One turn or mirror swaps these rows in pairs. Which row does each one swap with?
The rows were stretched afterwards, more along some directions than others.
supi: [ 10   2  18  -7   4 -17  -8 -12   8  -5  -9  14   5  10  -8   4]
nanul: [ -8  19   5   4  -5   8  13  18  -2  -7 -14   6 -14 -12 -12  11]
veru: [ -6  10   1  13   1   4   2   2 -19   8   5   1 -11 -15 -12   7]
nupib: [10 10  0 -1 -6  6  8 -3 -6 -4  0  2  2 -8  2 -1]
nakit: [-15   7  15  22   6   0  -4  -1   3  14  10   5   8  10 -24   5]
tosor: [-16  11   2  14   1  14  10  13   2  16  10   2  -8   5 -12  -4]
baf: [  6  21   1  -6  -1   4   0   3  -1  -7 -13  11  -4 -19   4   1]
guron: [-15  14  -1  14   2  11  14  17  10   3  -2   4  -6   1 -11  -1]
Musa: [-20   6  10  16   1   8  -5   8   6   4  -2   1   8   9 -16   9]
puz: [  3   5  -3   6  -6   1  -5  -5  -5   4  -5  -1 -10   5  -2  -1]
Padu: [ 7  6 12 -9 -3  2 -8 -5  9 -2  1  9  9  6  1 -7]
buvug: [-22   9   6   0  -1   6  -6   5  -7  -7  -3  -1 -15   2  -7   6]
Zigon: [-19   7  19   6   9  -6 -12   2  15  -3   2  13  -1  18 -16   7]
lir: [-18   3   5   4  -1   2  -6  -3  -6  -3   1  -6  -7   4 -11  -1]
Pof: [-18  11  -2   8  -3   8   1  11 -14  -2  -9  -3 -14 -13  -9  10]
feb: [ -5   8  -3   8  -2 -11 -17   0  14  -7 -20   7 -15  12  -6   7]
Sem: [-16  22  13   4   4  -8  -8   5  17  -3 -10  13  -2   8 -15  -1]
rapu: [  1   4  -1  12   0 -19 -12 -12   7   2  -8   7  -3  18 -10   8]
taka: [-14   2  -8   9   6  -9  -6   2   3   2 -12   0 -27  15  -4   3]
fot: [ -7  16  -4  13   0 -11   0   4  -9   5  -1   8 -15  -2 -11  13]
lebi: [-11  17  11  -5  -5  20  14  17   2  -5  -4   7  -4 -13  -2  -2]
rebi: [  3  10  13  -8   1  -4   0  -6  -2  -8  -9  13  -3 -13  -3   5]
luko: [  1  15  14  15   0 -21 -16  -9   7  -5  -6   9  -6  16 -18  17]
ziso: [-19   5  10   9   6  18   8   6   6  11  17   2  10  -1 -13  -6]
bevis: [-12   9   8  -3  -5  -6 -18  -2  13 -12 -15   5  -9  15  -2  -3]
sira: [-12  14  10  -7  -2   4   1   9   0  -2   3   6 -12  -1  -7  -7]
zag: [-21  12   2  13   4  -4  -1   4  15   9   9   7  -6  15 -13  -9]
kozan: [ -3   9  -9   7  -5  -5  -5   0   2 -10 -18  -2 -18   5  -3   2]
Fere: [-14   8  18   3   3   8   0  -2  15   7   3  10  14   2 -10  -3]
bugi: [ -8   4   3   1  12  -3  -5   9   0   0   5  10 -17   6  -4   6]
Fusoz: [-10   8  14  -5   9  14   6  15  -6  -2   5   6  -2  -8  -7  -1]
ges: [  6  24   3   9   3  -9  10  -1   3  13   1  19 -12 -26  -8   3]
Zufor: [-4  1  0  9  6  9  7  8  3  3 -3  1 -5 11 -3  8]
lefa: [ -9  12  -5  14   5   8  15  13  -4  10   8   7 -10  -5  -9   8]
ros: [ 7  9  4 14  1 -9 -3 -5  6 10  3 13 12  5 -9 11]
koti: [ -3   0  14  -7   6 -10 -20  -7   5  -8  -8   6   0  12  -7  -3]

Swapped with Sem: baf
Swapped with rapu: lefa
Swapped with bugi: supi
Swapped with ges: luko

